A single turn carries every row of the set below to another of its rows. Some are shown first; where does it send the rows asked next?
k_945: [ 28  36   8  26  13  20 -30 -10 -27  19 -41 -20  22   8  16 -24   5  34
  17 -25   3  40  13  10  18  30  46  43 -16  10  35   1]
k_830: [ 37  21 -32  19  12   6 -22 -45  11  43  10  -5 -11 -17  -2  -7   5 -31
 -51 -43  17   0 -22  28  -6  11 -24 -64  10 -14  17  10]
k_997: [ 19  11 -20  -2  -3 -15 -18  45  26 -35 -35 -34  18  41  26 -20   4 -28
  15 -18  -2  12 -20  18 -13  27  21  26 -40  28  -5 -32]
k_446: [ 23   4 -10  48  -3   9 -14   3  13 -60   7 -22  22  31 -17  -7   1  15
 -23 -61 -10  40   5  43 -10  24  55  14  12  16  15 -20]
k_293: [ 16  56   7 -12 -16 -25  -2 -26   6  31  -5   5 -20 -16  11 -10  29 -12
 -79  -7 -13  28  -2 -49 -17 -17 -24 -26  -8  38  17  -4]
k_940: [ 30  34  14 -10 -15 -15   6 -35   7  30  -1  12 -14 -25  21 -23  34 -22
 -64  -4 -25  30   4 -48 -12  -7 -28 -32  -1  39  25 -15]
k_253: [ 32   7   5  48  11  -2 -28  -8  15 -57  10 -38  32  25 -10   1   4  11
 -23 -43  -3  30  25  34  -7  15  57  30   8  19  21  -9]
k_768: [ 52  45  12  12  16   9 -49  -6 -20   4 -32 -21  23  18  27 -17   2  30
  19 -18  30  34  -2   4  17  30  26  49 -22  28  32  -7]
k_154: [ 34  32  -2  -7   5 -36   0 -13  41   0 -42  45 -44 -15 -33   7  27 -18
 -32 -42  31  16  -4 -15 -13  19 -24 -38  30  24 -18 -22]
k_696: [ 41   6 -30   9  18   8 -25 -42  11  49  12  18  -6 -17  -4 -10   4 -38
 -52 -40   1   1 -10  23  -9   5 -36 -51  19  -5  16   0]
k_396: [ 37  27   5   2  11 -27  16  -8  45  -1 -41  14 -49 -19 -31   5  24 -20
 -17 -37  32  25   0 -14 -20  33 -34 -48  29  20 -17 -23]
k_948: [ 41  42  12  16  19  17 -27 -14 -14   4 -39 -21  24  23  13  -5   5  18
  28  -4  12  33  12   6  11  31  32  60 -26   7  30  -4]
k_530: [ 15   5 -15  11  -2 -16 -11  21  38 -44 -35 -29  31  30  23  -5   2 -25
  17  -5  -9  13 -31  13 -16  29  39  29 -40  10  -1 -27]
k_974: [ 23  47  19  -4 -23 -16   3 -24  -1  28  -7 -18 -28 -24  25 -17  44 -19
 -61  -6 -11  26   1 -48 -13 -11 -21 -35   2  31  25  -8]
k_164: [ 43  12   5  -6  13 -29   5 -16  51   7 -34  40 -32 -21 -25  -5  18 -20
 -23 -34  20  25  -2 -21 -12  28 -34 -42  42  28 -14 -28]
k_691: [  4   7 -13  10 -11  -3 -11  37  29 -30 -48 -28  15  16  22 -14   0 -11
  17 -10 -15  27 -44   1 -23  35  28  36 -34  16   0 -30]
k_64: [ 40  16 -10  41   6  -6 -32  -2  13 -54  16 -37  25  22 -18 -17  -9   4
 -25 -58   4  34  26  34  -8  31  55  20 -10  41  19  -7]
k_803: [ 26  17 -33   8  23  -5 -31 -33   4  44  -3  19  -8 -16  -9  -1   8 -29
 -62 -49  14  -4 -13  27 -15  -5 -30 -52   1  -8  17  15]

k_696 goes to k_940
k_948 goes to k_530
Now these:
k_974 goes to k_396
k_768 goes to k_997
k_293 goes to k_154
k_446 goes to k_945

A single turn carries every row of the set below to another of its rows. Some are shown first; where does it send the rows asked next?
k_746: [ -1 -16   7  19   3  -3   4   9  38 -16  37 -47 -12  10  13 -11 -10 -12
  27  51  24   1  -2  54   2   6  -8  20]
k_704: [  0 -11 -18  10  -7  -1  26   1 -10  32 -35 -13  30 -22   6 -11  44 -35
  35  12 -41  22 -31 -26   8   5  18 -14]
k_640: [ -6  67 -34  -3  37  11  -1 -41 -31 -12   2  14  -5  20   9  -9 -17   3
  18  -2  33 -11  25  -3  -1 -26  -9  16]
k_869: [  9  -9  28   6   6  -3  26  -1  -3   2 -24 -12   6  -5   7 -40  25 -17
 -24   5   2  23 -41 -58 -16 -13  27  -9]
k_401: [ 19 -25  25  19  -2  26  -1  45  32 -20  28  -4 -37 -26   2 -29  -5   2
  -5  37  -7  -8 -19  23  31   4 -14  -5]
k_728: [  9  28  17 -12  26 -13  11 -11 -46 -18  -3  21  22 -39 -10  26  44   0
  19  -2  39  -1  24 -26   9 -21  -7 -33]
k_614: [-28 -21   0 -31  10 -24  -4 -22 -31  49 -17   7   5  33  17 -11   4 -15
  24  27 -27  34   7  33  -9 -16  -3 -13]
k_112: [  3 -23  -4 -18  -1   6  15 -17 -43   6  -3  27 -19  55   8 -34 -19  -5
 -38   1  -5  -1 -25  11 -11 -14 -14  -7]
k_560: [  3 -12  23   3 -32   8 -21  34  38  -6  24 -22 -21 -13   8 -21  -6  -1
   7  22 -31  25  -6  47  46   9  -3  -2]
k_936: [-17 -36  10   4  49  27   6 -16 -24  27 -21  32   1  20  27   4   5 -20
  27  40 -13 -26 -20 -18 -13  -9  -4   2]
k_660: [ 11 -39  19 -26  29   8   5   6 -39  14   9  29  47  10   0 -17 -20 -20
  -2  20 -27 -19  29  16  -3  33 -23  -1]
k_820: [ 30  14 -13   8  19 -20   9  -2  30   0   6   6 -12   0  29  19  11   9
 -47 -43 -12 -29  39 -25  -3  11  22   8]
k_400: [ -2  35   8   8 -14  -7 -13 -20 -43  10 -20  -2  23 -12   5  26   6  18
 -10 -37  21  21  12 -26  35   2  -6 -45]
k_461: [  5  -4  10  -3 -30 -24   8  12 -21  28 -11  -2  46 -15 -49 -13   9 -36
  19 -16 -27   4 -15  24  -1  18  24  16]
k_509: [ -7   1  -3  39 -19  25   2   8  38 -32   5 -42 -25  19  32 -14   0   5
  14  40  -6  22 -29  24  15  -1  11   7]
k_133: [-16  61 -24   9  44  -3 -12 -25 -39   8 -20   1  16  -1 -23  -9  -8   4
  28  12  19   5  55  15  -7   2 -10  -1]
k_170: [-13 -23  29   8   3  15  -6  40  39 -19   8 -15 -28 -32 -11 -14  32 -12
  33  49 -17   6  -7  35  17   0  -5   6]
k_249: [-29  51  -1   7  53  19 -10 -13 -23  -7 -21  10   7 -17   0 -16 -15  28
  19   1  19  -7  44 -36 -15 -12 -13   2]
k_916: [-27 -14  30 -34  -6  21   2   8 -29 -21 -25  41  21  18   3 -19  10   4
  -2  -4 -58  11  -1 -10 -11  -5  10   9]
k_75: [-20  68 -40 -13  15  13  -1 -27 -29 -18 -17   2  14   4  20 -19  -1  18
  21 -13 -10  22  43 -15  10 -10 -17  -3]
k_608: [ 13  16 -30  14  33 -33  20 -12  26   8 -15   1 -35   1  17  25  53  -4
 -20 -15  -5 -15  31 -12 -23 -12  28   1]
k_876: [  8  20 -30  -8  -2 -46   6  -9  27  13   0  -6 -13   6   5  27  30  -3
 -22 -48 -20 -12  47  17 -10   6  21  16]
k_978: [ -5  22 -15 -10   7 -13  10 -32 -43  -3  -7  -5  21 -10 -15  42  42 -21
  26 -18  48 -12  15  -3  14   2 -28 -20]
k_355: [-15  46 -34  -3  20  15  -2 -11 -35   0  -1   6  12  -9  -5 -20 -37  28
   8 -29  11 -16  46  -9   3   7 -41   2]
k_412: [  9 -28   3 -22 -18 -40  20   0  -9  58  29 -13  15  -8  -8 -23 -27 -24
  13 -25  16 -10 -28   8  -5 -10 -12  15]
k_813: [-14  28   7 -15  -3  -8  -8 -45 -24   2  -3 -12  15   5  22  40  14  -3
   8 -37  50   1   2 -32  23 -12 -18 -15]
k_231: [-19 -17  11  33   3  14  10  39  31 -30   5 -28  -6 -26  -9 -10  18   5
  46  56 -13   3   2  37  -6   7   1  12]
k_405: [ 12  15 -18  22  22 -25   2  13  25  22 -17  13  -3 -30  10  32  30  12
  -9 -30 -40 -21  49 -12  -5  11  32  -1]
k_788: [ -4  -3   5  18 -41   5  -4  37  28 -20  28 -26  -6  -7  11 -22 -27  24
  18  17 -27  21  -3  51  22   3   2   9]
k_513: [ 28   5 -19   8  40 -48  12   3  22  34  16  10 -18 -21   8  27  17   1
 -13 -18   2 -34  52   8 -15  -3  16   3]
k_275: [  7 -26  18   4   1   3  -7  15  39  -9  29 -37 -28   1  -3 -16  12 -31
  11  47  14   1  -6  53  23  14 -20  10]
k_743: [ -7 -11  18  18 -17  29 -13  10  48 -21   7 -28 -42  12  20  -8  14 -17
   5  33  -8  11 -36  24  35   2   2  10]
k_460: [ 45 -14  26 -13  20  -6  27  -7  -2   8  35   7  29  -5  23 -24  -9 -40
  -1   7  20 -21 -32 -34   2 -11  17  18]
k_335: [ 15 -18  18  32   2  22  17  48  27 -41  32 -16 -15 -23  14 -33 -18  25
   3  41  -2  -4  -5  16   6   1  -7   1]
k_492: [ 10  31  19   4   0 -10  -4  -1 -54   4   4  33  16 -36 -20  27  -3  22
   3 -33  34 -14  10 -15  22 -18  -5 -29]

k_704 goes to k_460
k_335 goes to k_788
Now these:
k_978 goes to k_728
k_876 goes to k_608
k_355 goes to k_75
k_275 goes to k_170
k_112 goes to k_614

